(in the rows, 128 means zero)
Each row of R is roughly a mix of the hidden directions of one of 3 groups.
R:
[[133 124 172 112  85 147 134 160 149 138 108 158 119 106]
 [ 80 183 142 152 134 125 155 137 129 123 102 119 134 116]
 [ 78 130  98 152 133 125 116  83 148 105 107 142 120 142]
 [155  95 130 158 128 106 114  92  81 135 154 118 127 138]
 [136 164 157 136 153 143 106 184 107 137 125 111 140 114]
 [131 125  87 123 177 107 138  93 105 120 135  90 126 136]
 [ 99 149 175 160  90 130 137 132 146 151 130 152 144 117]
 [129 132 139 184 135 144  79 134 116 148 130 113 158 137]
 [113  99 124 167  86 147 132 111 138 170 144 122 150 143]
 [139  99 176 118 101 118 164 147 138 164 143 143 129 116]
 [157 100 139 108 138  94 180 110 120 152 139 103 129 120]
 [ 85 170 144 127 135 125 118 158 113 109 158 162 109 130]
 [ 87 159 118 136  81 118 136  96 152 115 127 153 112 138]
 [177 111 100 128 104 121  92 130  98 117 140 113 110 157]
 [ 80 122 132 120 139 114 175 117 142 147 171 147 131 130]
 [120 127 129 113 157  94 106  78 155 105 103 142 106 119]
 [116 112 106 152 164 112  91  80 141 104 122 141 135 143]
 [143 169 119 131 167 146 119 125 101 132 143  93 161 104]
 [123 152  70 138 111 138 121  94 118  92 110 114 123 145]
 [ 96 169  79 123 126 127 158 104 116  97 130 118 120 137]
 [127 130 154 179 118 115  76  98 124 152 135 125 138 133]
 [127 130 126 166 183 138  99 118  96 105 128 126 157 122]
 [177 115 107 105 164 129 125 164 131 109 107 104 139 140]
 [164 107 142  74 121 132 153 135 119 130 107 121 102  95]
 [140 126 114 150 114 145  55 125 121 109 138 147 127 147]
 [122 102 125 146 105  99 154  65 144 149 124 120 130 134]
 [103 125 144  94 135 138 173 167 149 160 152 133 130 117]
 [160 141 168 112 134 136 133 176 110 155 151 117 142 106]
 [140 103 178 102 115 125 163 144 141 161 119 134 121  97]
 [138 135 192 125 102 132 140 155 139 144 111 149 131  96]
 [ 95 141 124 122  82 119 138 109 180 127 114 153 113 139]
 [175 144 150 116 112 139 145 152  98 150 157 108 149 107]
 [169 137 120 134 139 107 136  98  99 149 153  81 148 125]
 [164 135 124 118 172 123 108 124  87 120 171 116 144 119]
 [ 98 171 128 150 129 140  72 140 136 103 121 150 124 135]
 [145 147  98 140 162 109 115  89 108 131 135  80 142 134]
 [137  72 152 159 128 118 100 110 141 141 142 159 143 141]
 [120 134  89 129 121 101 137  66 119 116 115 103 106 138]
 [114 151 180 159 135 124  88 143 120 156 149 136 138 117]
 [104 144 142 126  67 143 156 159 144 130 110 147 111 130]
 [136 131  85 123 152 106 127  78 116 107 106  95 113 134]
 [135  98 113 159 106 147  73 105 120 131 152 145 136 147]
 [ 97 103 105 136 149  91 135  85 156 127 108 122 110 151]
 [166 125 157 116 173 121 112 152 108 151 155 109 145 112]
 [ 93 165 116 121  90 134 156 156 134 117 158 151 120 147]
 [ 91 113 140 112 106 147 174 141 161 128 113 163 125 115]
 [174 144 132 154 149 117  81 145 102 118 123 103 143 140]
 [147 165 153 138 146 132  82 162  97 135 152 117 136 122]
 [111 139 161 119 139 147 102 181 124 116 143 170 120 118]
 [173 100 112 115 169 115 113 121  86 110 141 112 122 131]
 [126 129 120 103 101 181 113 168 142 119  95 139 114 115]
 [148 102 131  74  98 123 137 124 168 145 117 135 101 121]
 [162 116 161 119 143 102 154 121  86 152 153 107 127 107]
 [121 122 148 127 112 150  88 178 138 111 112 167 109 134]
 [109 120  86  89 149 126 141 102 162 105 100 128 108 129]
 [130 120 128 161  99 101 131  97  97 152 172 116 127 151]
 [171 128 150 113 173 106 134 132  90 122 120 104 125 104]
 [163 104 109 134 165 132 118 139 100 149 128  76 141 135]
 [140 111 170 125  90 147 112 163 155 138 112 162 129 119]
 [ 86 182 128 126 169 132 149 133 122 131 143 114 141 109]
 [ 94 176 148 123 106 140 135 179 123 121 135 148 112 124]
 [173  98 127 142 166 121  91 139  99 120 146 122 144 142]
 [116 134 150 167  71 132 135 105 123 169 130 116 134 124]
 [132 135 116 161 101 157  64 130 136 120 104 132 134 141]
 [114 116 119 172 136  95 148  77 121 138 146 117 149 146]
 [ 83 132 143 154 123 148 119 149 146 169 164 140 149 136]
 [153  94 121 109 152  97 147  76 127 116 104 118 117 115]
 [132 106 106  81 153 143 153 122 134 126  89 105 107 104]
 [ 95 173 149 161 142 155 121 158 125 124 130 139 160 115]
 [122 163  71 130 132 124 132  97 106  95 129 104 123 144]
 [112 128 146 104 108 129 169 164 144 169 166 130 129 129]
 [106 131 110 104 130 142 126 126 179 108  73 138 113 123]
 [101 110 158 118  90 133 156 154 150 131 129 174 111 126]
 [156 125 154 104 150 139 149 176  97 148 143 108 133 105]
 [119  90  95 113 120 121 135  75 155 107 115 149 114 137]
 [ 93 161  97 162 117 158  98 133 146 114 107 125 144 144]
 [101 116 121 150  85 156 113 118 159 116  86 155 124 132]
 [ 74 125 132 144 103 127 162 100 127 149 163 149 126 129]
 [ 95 148 146 126  95 138 138 157 144 128 168 174 130 135]
 [138 128 113 131 154 135 143 131 142 111  57  97 137 118]
 [113 118 113 182 117 127  91  90 123 129 149 138 146 154]
 [113 166 101 118 160  96 131  94 132  83 129 134 121 134]
 [103 116  80 145 109 133 109  78 136 109 114 131 113 150]
 [ 81 110  96 109 136 137 140 112 179 122 125 153 123 140]
 [156 145 159 123 171 127 113 144 104  91 111 142 137  97]
 [173 136 135 134 118 150  73 151  96 114 113 120 124 122]
 [ 94 133 148 112 127 115 126 180 140 116 129 162  90 144]
 [ 81 168 101 141 144 114 140  85 142 107 118 125 130 131]
 [ 95 164 118 104 144 139 157 161 172 141 118 113 139 125]
 [125 135 118 167 163 124 116 104  73 117 154 116 145 130]
 [ 91 167  93 147 110 105 125 107 125 109 119 116 102 158]
 [110 120 145 115 134 142 158 168 123 164 180 135 140 125]
 [124 138  74 138 123 154 102 107 130  89  93 122 126 141]
 [ 93 139 181 139 102 120 141 156 144 158 137 152 119 122]
 [149 115 158 101 156 103 165 153 130 164 144 105 131 118]
 [127 159 113 166 158 133  89 120  97  90 130 129 148 135]
 [160 128 168 103 122 138 139 183 115 146 150 134 133 110]
 [117  93 109 106 121  97 171 121 157 126 105 126  99 151]
 [123 141 134 181  96 149  74 120 119 137 123 127 140 136]
 [118  87 130  84 165 133 156 116 152 134 110 135 118 101]
 [ 76 153 104 141 106 131 151 105 162 148 113 110 129 136]
 [158 114 106 100 170 118 165 107 115 132 145  98 147 116]
 [142  70 136  97 140 140 162 135 159 136 109 142 135 113]
 [174 123 125 146 154 136  84 145  86 110 135 116 141 134]
 [134 154 169 121 134 134 106 191 113 138 149 138 123 119]
 [106 147 101 137 116 124  88 104 143  85 123 161 113 149]
 [113 121 129  90  93 137 185 129 146 138 110 132 107 109]
 [155 149 117 173 120 126  82 136 108 128 127  99 147 155]
 [135 101 117 111 157 128 100 147 186 114 117 151 140 148]
 [157 109 138 119  86 119 100 147 133 116 158 168 114 153]
 [147 159 111 149 152 124 112  95 105 140 137  79 155 121]
 [ 97 164 132 101 141 155 159 165 152 131 107 124 133 103]
 [158  98 168 122 126 146 128 162 142 161  96 116 138 106]
 [169 109 142  96 106 151  85 161 134 148 135 132 115 121]
 [ 91 135 127 146  93 101 150  78 136 135 152 146 119 138]
 [123 155 171 157 111 149 107 156 105 164 131 114 137 107]
 [107 166  76 131 131 130 145  90 110  98 134 112 129 134]
 [156 123  92  99 144 125  93 130 134  78 118 143 111 145]
 [112 143 128 109 103 178 121 162 137 116  88 140 112 106]]
One row of each group comes first, with its name. Which group is each row after those in?
[174 142 112 125 164 127 110 120  99 133 140  83 151 121]
Q
[173 121  95 120 151 126 100 131 116  81 101 121 126 142]
N
[102 151  92 126  94 128 142  91 143 128  93 101 106 132]
Y

[ 88 120 125 139 162 161 121 110 162 125  97 143 152 105]
Q
[123 122 176 162 119 131  79 145 144 160 113 134 133 124]
Q
[186 113 147 123 143 140  95 165 106 120 109 118 134 119]
Y
[120  94 101 116 142 107 176  82 148 131 117 114 129 132]
Q
[112 150 100 140 125 126 100 108 156  86  83 138 119 142]
N
[171 115 136 122 115  97  97 142 130 111 165 156 124 159]
Y
[132 134 134 149 134 113 141 153 109 154 190 119 153 154]
N
[113 164  86 149 148 120 116  83 115 115 125  95 136 137]
Q
[ 97 143 174 139 108 158 129 159 145 148 122 155 140 103]
Q
[142 125  99 117  90 156  82 136 147 100 108 147 113 144]
N
[163 145 148 119 165 131  80 171 119 125 121 114 132 120]
N
